In the rows, zero is written as 128.
Where one turn sends some rows of the set: a few examples, then the rows asked
Maz: [118 108 119 130 126 147  97 147  89 141 119 124  81 116 100 118 147 129
 143 147 126 112 114 113 169 141 143  89 136 116 126 168 129 116 159 117
 147 128 130 137 137 129 125]
Zakin: [104 152  88 138 158 160 116 105 145 115 147 132 144 108 132 120 146 131
 108  97 128 111 130 116 137 115 146 135 140 147 116 117 169 141 107 123
 144 107 181 129 133 144 123]
Zosi: [111 120  90 137 173 163 118 105 155 118 146 119 165 114 141 111 124 129
 100 105 150 123 125 132 155 103 159 145 134 140 106 135 159 138 111 123
 145 130 153 112 107 146 128]
sel: [124 133 121 132 117 151 108 138  85 152 140 124  98 128 109 111 151 136
 135 151 115 104 117 119 155 146 128  86 140 125 110 162 125 113 175 114
 166 108 117 148 120 145 128]
segog: [128 166 114 137 140 151  99  98 118 129 168 137 151 148 118 120 137 130
 111  93 123 131 141 119 103 129 114 153 156 147 125 121 149 164 109  98
 155 115 158 128 138 168 123]
Roson: [135 145 140 124 123 139 112 146 118 134  86 145 100  95 133 142 160 135
 163 135 134 167 119 103 106 126 114  93 128 143 127 128 125 111 148 114
 145  95 128 160 120 145 118]
pof: [152 148 141 136 130 124 144 111 187 126 130 116 143 129 132 135 124 119
  92 118 135 128 102 135 107 133  98 135 140 149 113  94 129 140  92 136
  98 100 132 130  90 145 137]
fif: [140  85 140 141 120 138  99 128  91 153 128 103 118 160 102 107 104 106
 135 150 153 137 104 134 143 145 108 107 115 113 118 153 116 116 161 113
 136 159 100 120 106 140 137]
venu: [127 119 115 121 116 147 136 143 123 139 104 121  76 102 152 128 140 134
 150 141 119 101 105 110 147 119 126  75 127 135 121 136 116  88 147 145
 124 119 126 134 111 134 128]
Ven: [161 126 144 129 106 127 117 136  89 155 125 119 102 160 108 121 129 106
 142 149 119 135 100 117 129 155  90  88 117 105 130 157 105 119 154 120
 144 143 109 143 115 142 125]
sodi: [110 104 118 150 123 152 110 155  92 131 109 134  94 106 111 122 142 118
 162 150 152 112 116 109 160 140 155 103 141 119 134 156 124 121 149 120
 141 152 136 130 147 117 125]
rezav: [153 142 134 144 140 131 146 113 189 120 132 125 156 123 140 140 120 122
 102 122 135 137 104 130  98 123 115 138 131 138 121  88 128 150  89 131
 101 110 131 124  93 144 132]
Zuz: [155 139 115 158 132 140 133  90 173 145 176 113 149 151 123 122 113 122
  82 132 123  86 101 147 151 144 129 138 159 132 113 128 121 146 119 132
 123 132 127 116 103 144 129]
Feper: [133 109 129 121 115 125 146 151 121 131  84 132  84  91 137 144 147 115
 149 135 135 127 109 117 158 132 121  94 122 123 145 134 113  93 143 149
 118 119 122 143 112 131 127]
lome: [141 105 124 138 126 108 144 161 139 130  75 127 110 104 125 161 150  94
 150 145 166 152 133 132 149 145 127 131 120 124 136 123 132 107 148 133
 120 130 114 142 111 127 113]
nipa: [146 143 122 151 124 126 129  91 176 142 187 107 160 151 113 121 114 115
  86 136 131  83 109 139 150 137 128 149 147 132 129 129 121 145 129 123
 129 142 129 120  98 149 123]
Gatog: [141 152 108 139 142 141 110 112 145 137 147 130 159 147 114 135 133 114
 101 104 137 146 153 127 107 146 117 167 147 143 138 119 152 179 107  84
 161 122 140 123 121 164 108]
Kapo: [113  88 113 157 122 155 114 148 102 133 110 125  95 104 115 126 129 116
 159 138 157 112 122 113 155 136 166 109 123 112 136 150 131 128 145 121
 127 155 135 123 158 126 124]
tizu: [134 130 144 128 116 108 107 140  90 129 122 138 141 140 100 142 150  92
 164 137 148 152 128 114 120 116 101 140  97 114 149 120 136 119 175 118
 158 151 127 148 109 151 121]
mur: [155 140 119 156 129 137 140  94 178 145 168 105 138 151 128 119 115 122
  84 131 126  92  96 146 142 148 115 126 162 140  99 136 120 133 108 135
 112 119 130 125 112 138 130]
bola: [148 147 117 153 124 124 130  91 163 138 181 120 157 154 116 125 104 112
  90 133 138  83 108 142 153 131 134 160 148 125 126 128 117 150 128 130
 129 142 127 113 102 156 123]
Vilob: [133 107 129 130 121 109 140 162 127 134  75 131 102  99 130 155 148  94
 152 144 152 146 122 129 150 143 116 120 125 124 136 127 117  94 141 144
 127 134 117 143 104 116 119]
gak: [144 147 109 140 142 132 106 115 143 137 137 135 162 149 107 141 130 121
  94 105 145 147 144 132 112 140 122 171 142 138 132 115 147 183 104  88
 159 116 134 114 123 159 109]
zano: [106 134  84 140 167 164 116 106 153 114 151 129 153 104 142 117 136 136
 104 103 131 116 131 124 146 106 156 141 143 140 116 114 162 140 110 124
 141 115 169 119 116 146 125]
Fum: [122 131 148 121 119 116 104 145  81 128 115 143 132 132  99 144 150 104
 171 138 145 158 118 110 115 127 102 131 106 116 140 127 124 109 168 115
 161 137 134 152 112 137 121]
muv: [143  97 139 137 109 134 108 142  86 152 117 113 106 161 107 114 113 104
 142 149 143 131  95 129 137 152 100 102 125 108 118 156 106 113 155 115
 139 155 111 126 101 132 131]
vukan: [146 139 131 145 139 131 146 120 189 115 130 116 153 112 135 142 104 126
 109 124 149 135 105 117 100 114 131 145 119 131 124  95 133 162  85 128
 103 131 143 116 109 136 131]
zuzom: [138 137 146 113 124 119 107 150  96 122 102 142 114 121 113 144 161 115
 170 133 136 174 128 106 113 122 102 111 118 117 138 140 125 107 155 114
 145 114 127 161 117 150 117]
kataf: [102 120  87 135 164 168 118  99 156 121 148 115 158 108 142 108 122 127
 100  99 140 120 127 128 150 113 155 139 131 142 119 129 159 135 109 115
 143 124 160 114 106 149 126]
tibot: [144 136 137 147 133 137 144 117 197 114 131 115 152 112 136 139 113 120
 111 122 147 131 106 118  96 124 131 140 125 136 127  97 128 156  83 119
  95 122 140 121 101 142 126]
Gedur: [142 160 111 141 146 146  97 104 131 136 161 137 160 153 113 131 132 126
 106 106 122 140 141 126 100 135 121 161 151 137 125 114 151 178 109  92
 157 120 147 122 125 165 113]
tup: [167 160 137 131  90 119 113 134 103 159 114 125  98 147 118 135 143 117
 149 141 111 132 125 111 113 156  87  96 125 113 121 133 101 121 152 122
 149 122 114 148 108 154 117]

Gedur goes to rezav
Feper goes to Maz
Now find these:
muv goes to Fum
Zosi goes to bola
tibot goes to kataf
sel goes to tup
Zakin goes to mur
fif goes to tizu

